Each path below is one point turned by a fixed rotation once a step. After each direction that follows a path, write how fast that rotation turns it, in deg/step (0 if it stays still).
Each turn is a multiple of 5 degrees from 10 to 175, or 0.
Each row of a path follows its step; steps can be skipped.
Path 1:
step 1: [ -1  -9 -14   8 -25 -26 -15  13  -3  16 -15  12   1   9  13  22  -7   4
  -8  -8   5  -7  16   7   6  -2 -16  -5 -37  21  13  -2  27  -7 -22 -25
   5   7 -12]
step 2: [-10  33  24 -14  -8  -5 -20  27  19 -11  17  -3  -5 -19   4  -6  -9 -13
  10   3  -8  15  10   5 -19 -13 -38  -7  -4   5   0 -13  -9 -10   4 -31
  -3  -6   0]
step 5: [-19 -22 -10   6  -9  -7   1 -15  12  10   1  24  15  -5  11  14  34 -18
   7  15   5 -15  26  -5  -6  -1   8  -1   9 -24  27 -24  15 -20  16  -6
  -2   9  -6]
step 6: [ -2  15  -7  -8  -4 -13 -22   5 -17  14   0 -30 -14 -19  36   9  21 -25
   2 -39  11  -1   4 -10  -1   7  -1   9  11  12  -6 -26   0 -10  -8   1
   4   5  -7]
step 8: [ -1  -7  24  -5 -22  -2   4  -9  14   2   0 -27  10  -6   7  17  -2 -15
  11   2 -12  26 -26   6 -12 -26  -9 -32   5   4  -1  18  11 -19  -9  -2
  11  -6  33]
step 9: [ -3   3 -22   2  -4  -3  16   8 -20  21  19  -2   8   3  17  -7   5  -7
  22  31  -9   8  11   8  -4   5 -12  13 -13 -15  -6  35  29 -25   0   9
 -25  10   2]
step 11: [ -4 -19 -12  -8  -7   0  21 -15 -20   8 -22   0  14  -6  10  21  27  10
 -33 -19  13 -29  -1   7 -15  -6  -3  -7  13   1 -10  -1   8  -5  10  30
 -18  -8 -14]
step 12: [  2  -8  20 -12 -25 -24  10  11 -15  23  -6  -7  -9  25  27   5 -13  13
  -1  -2  26  20  11 -13 -20   8  11  -9  10  11 -10 -29 -12  -7  -2  -1
  -6  -9  22]
step 13: [  7   4  21   9 -20 -15  -2  13   1  -9  14   7  23   3  14  15  16  -5
 -26  32   3   5 -18  10 -13   9  -3  21 -29  -6 -19  -8  18 -15   5  -6
  28  11   4]
Speeds:
[  9  -7  11  -6   1 -15  -9   1   1  -4  -1   1   1   3   3   7  -1  -3
  -1  -7  -4   6   8   3   6  -2   1   4  -6   1  -5   2  -1   1   5   4
   4   2  -1] : 60
[ -1  -6   6   2   1   2  -9   5  -7   3   0  -3  -2   0   4  -3   2  -3
  -7   4   6  -9   0   0   0  -8  12   7  -3   5   7 -11   1   1  -4   4
  -4  -7   5] : 60
[  4 -11  -6  12  -6   3   4   5  -1  -5  -3   5  10  -4  -1  -3  -1  -6
  -7   5   1  -4   9   8   0   3  -6   4  -2  -1   0   2  -1   1   0   6
  -3   9  -2] : 175
[ -3   6   1  -2  -1 -12   7  -8  -3   0  -3   2  -5   0  -9   1  -5 -15
  -9   2  -1  -4   0  -7   2   8   5  -1   4  -2   1  -3  -1  -3   0   4
  -6   0  -3] : 60
Path 2:
step 1: [  0   3   7  -9  11   1   0  12 -10 -20   7 -15  -9  29  22  20   0  -4
   9  19 -21  -9  -4  11 -15 -11   6 -16  21   0  18 -24   3  11  11  41
  24 -11  -8]
step 2: [ -9  -1 -36 -11  15 -16  11 -11   3   7  -8  19  19  22   3  -1  15  -5
 -20  38 -14  33  -3  -9  -3  -2  -5 -18 -11  -5   0  14  12   5 -12  15
  -7  13  -7]
step 5: [ 12  16  -2 -14   2  -8  27  -2  23 -29   2  11 -23 -32   6  -2  17 -13
   7   6  -7  -3  10 -43  -3  -8   8  -8  -8 -24  10 -16  -2  -8   6  22
  -2  -7  -2]
step 6: [-10  14   3  -3 -22   5   3  -1  -6  10   1 -23   9  30  17 -14  12 -40
 -12   3  11   6  16 -18 -12   0   5 -29  -9   4   6   1   6 -24  12  -1
   3 -32  -2]
step 7: [ -5   8 -35  -8  38  30  -6 -21 -13  30   7   1   6   6 -19  24 -21 -11
 -12 -10  -4  -3  17  -2 -18  -9   6   6  -4   0  -9   8   1  -2  14  15
  11  -5 -16]
step 8: [ -7  12  12   4   0   7  20 -21 -26  -2 -18   0 -20  10 -11   3  -9  12
  31  36  -1   1   2 -21   7 -14  -6  14  17  16 -13   9   9  -7  14  18
   7  27   8]
step 9: [  5 -15  11 -15  22 -12   4  -6  17  -8 -18 -17  -9   6 -13 -12  25   1
   4  -7  -3  -6  -8  -4  21  -9  22 -22  -1  16  15  23  17 -32 -16   7
  -7  16 -24]
step 11: [-14   5   0 -39 -11  17   9 -11  -3 -13  25  -8  12  16  -2   6   2   2
  -7   6  40   8  12 -13  -8 -30   2  13  -4 -22   6  21  -3  12 -10   4
  10  -2  20]
step 13: [-10  -3 -18 -11   6 -29   2  -6  -6  20  -6   2 -24  40 -14  -1  -6  -7
   6  33 -14   7  12   3  -2  -2   5   7 -15   3  13 -26  -1 -24  -8  -8
 -32  -1  -8]
Speeds:
[ -4  -9  -1  11  -2   0   5   0  -8   2   1   7  -1  -5  -3   5  10 -10
  -3  -3   3   3   3  -2   0  11  -1  -4  -3  -3   7  -4   2   0   5   8
   7   5   1] : 25
[-2 -4 11  2 -6  6  1  4 -8 -6 -1 -8 -7  5  3 -3  6 -4 -6  3 14 -8  1  3
  1 -7  3 -2  2  8  3  3 -1  5 -3 -1 -1 -2 -3] : 135
Path 3:
step 1: [ -5  -4   6 -18  -2 -14  23 -42   2 -14 -33 -11 -38  -5  -2 -15  10  21
  -7  -2  13   9  10  -2 -19 -16 -12 -12  -4 -13  35 -14 -14  -1  -7   1
   0  20   5]
step 3: [ -7   9  39   1 -12 -16  -1   3  14  14   0  16 -36  -1  26 -16 -22  36
  -2  17   4  -8   7   7  12  -2   7 -25 -17  -9   4 -23 -22   9  -4  -7
  19   7   3]
step 4: [-11 -15   7  20  11 -14  -7   7 -22   7 -17  26  -1  -7  30  -2  12 -17
 -27  12  15  16   9 -17 -34   2 -25  -5  -4 -25  -3  -6  25  -7   5   6
 -18 -20  11]
step 5: [ 10  -9   7   5 -12  25 -26   2  17   3   7  33 -15 -27  -7   5  -2  31
   4 -21   0  -8  10  17  12  -3   8   8 -13 -26   3 -17  14  16  27  12
  30 -12  18]
step 7: [ 21 -18 -16   4   9  12   1  -2   0 -14  -7  19 -26 -24  -2  -5  14   8
  22  -9  27 -13 -10   8 -18 -38 -13  13  -1  -8  25 -11 -17 -24  23  27
  -3   5   3]
step 9: [ 14  -6  17  21  35  -5  16   5 -20   2  18 -19 -32   5  26 -17  -4   8
  20  20  29 -13  -4  -4  11 -17 -22 -12 -13  -2  21  -6  -5  18   0  14
   7  11  10]
step 10: [ 35 -23   7 -14  -3 -32 -20   4  18  11  -7  15   4  -1   4  -2  23  11
 -17  -8  11  25  12 -37 -14   2  -4  -1   8  20   1 -13  22   6  12  11
 -16  12  26]
step 12: [ -2 -14  10  -4 -13 -19  -8  20   0   3  22   4 -28  18 -14  -3  23   6
 -16 -13 -22   3  -6 -15 -22  14 -38 -28 -24  12  21 -18  -7 -12  11   9
 -10  -8  -6]
step 13: [  8  28  -6 -25  -5 -22 -35   5   3   0 -16  35   0 -10  -9   5  -3  -9
  26  -7  35  -8  -3  17  -7 -23 -30  -2  12 -24  -5 -23  -3  -1   1   1
   3   3  -1]
Speeds:
[-1  0 -4  4  0  2  7  6 -7  3  3  1  2 -1 -1  6 -5  0 -4  1 -5 -5 -2 -9
 -5 -6 -8  6 -7  3 15  6  8 -9  6  4  0  2  4] : 140
[-13   3   4  -3   9   3  -8  -1  -6  -1  -1  -2  -1  -3   0   1  -7   3
   4   4  -7  -2  -5  -7  -4   5   7   4   0   9   0 -13   2   1   0   5
   6   4  -5] : 130
[11  2  3  2  9 10 -3 -1 -7  1  6  0 -4 -1  7  3  5 -5  0  1  4 -2 -1  5
  7  4  0  7 -3  3  1  0 -9 -9  4  3  8 -9 -2] : 160
Path 4:
step 2: [-13  15  13  29  20  25  -9   8   4 -29  16  -1  10   6  30  14  23   4
   1   3  19  27 -15   3  -8   9  -4 -15  18 -21 -10  -5 -10   9  -8  10
  15  38 -21]
step 4: [-31  -5  24  21  -4  46   4 -18 -13  15  -7  -9  19  14 -26  23  -4  -2
   5  -7   2  -3  18 -11  13  28   1 -24  -7  22 -22 -17  15  -2  -1 -10
  -1   6   9]
step 5: [ -9   1 -21  21   8  28 -13 -18   5 -14  12 -12  11  11  18 -16 -23   6
  22  10   1  15  14  19   7  15  23   2  14   4   1   6  10  -3 -26 -40
  32  17  -4]
step 7: [-24 -14  17  -4  -7  27  24 -29   1 -17  -1   2   7 -16  -1  26   7 -26
  21  14  -5   9 -15  14 -22  17  -7  -1  20   8 -10 -13  24  -9 -17  15
  -9  -8 -33]
step 8: [  7  29  -1   2  23  37 -12  -3  -1 -28   9 -15 -13 -10  11  20   2  -6
  13  -7  21  -4   6   5   7  11  28 -16  33  15  15 -19 -32   4 -11  -6
  -7  -1 -22]
step 9: [  9   6  -9  30   1   0  -3 -20  20  12  14   9  28  16 -15  -5 -17   9
   7  -5  14  11   5  -3  -4  24  -9 -12  36   0 -21 -31 -18   3  15  -4
 -39   7  -8]
step 10: [ -9  13  14  10  17  36  -4 -37  16   6  13   7   1  -7  10   5 -11   3
  22 -13 -15  -2 -11 -21   9  30 -17  25 -15  18 -35  -4   8  13  -4   3
  11  17  -3]
step 12: [-11 -13   6  18  20 -20 -14 -34 -10 -17  22   3  29 -13 -33  19   0  13
  25   8   1  17   5 -16 -18   3  17 -21  11 -19   2 -16   3 -11 -21   2
  -2  19   9]
step 13: [ -4  -3  16   2  30  25  10 -36 -26  18  -3   9  -9 -15  15 -10  -8  -7
  24 -22  -3  15 -35   3 -13  -6   4 -28  17   5  -8   0  11  -7 -10 -20
  -7   4 -25]
Speeds:
[ -9   1  -5   0  -5  -8   3   0  -4  -5   8  -1  -3  -5   6  11   6  -2
  -8   2  -5  -2  -4   3  -9   1  -6   0  -2  -2  -3  -6  -4   7 -10   6
   6   1   2] : 80
[  5   7   6  -1   6 -10   2  -7   6   3   8   1   0 -11   0   3   2  10
   5  -3  -2  -3  -2  -6  -3  -5  -6  -3  -8   2   3   4  -5  -2   0  -8
  -6  -1  -5] : 25
[ -3   0  -8   1  -3   0   3  -3   3   6   0   8   4  -1  -2  -4   3  -1
   1   5  -4   0   6  13  -2  -8  -5  11   6  -7  -3  -4   3  -4  -5 -11
  -3  -5  -8] : 170
[ -5  -3   9   0   2   7  -7   3   4  -2   1  -2  -5   1  14   4   1  -1
  -3   5 -10  -3  -8   4   3  -2   0   2   3   1   1   0  -7 -11   4 -10
   4   2   1] : 125
[ -6  -9   7   2   1 -11   0  -7  -8  -2  -4   1   1  -5   3   3 -12   2
   6   7  -3   5   5  -1   3  -3   6   5   2  -1   3   9   2   5  -3  -2
   5  -6   4] : 60
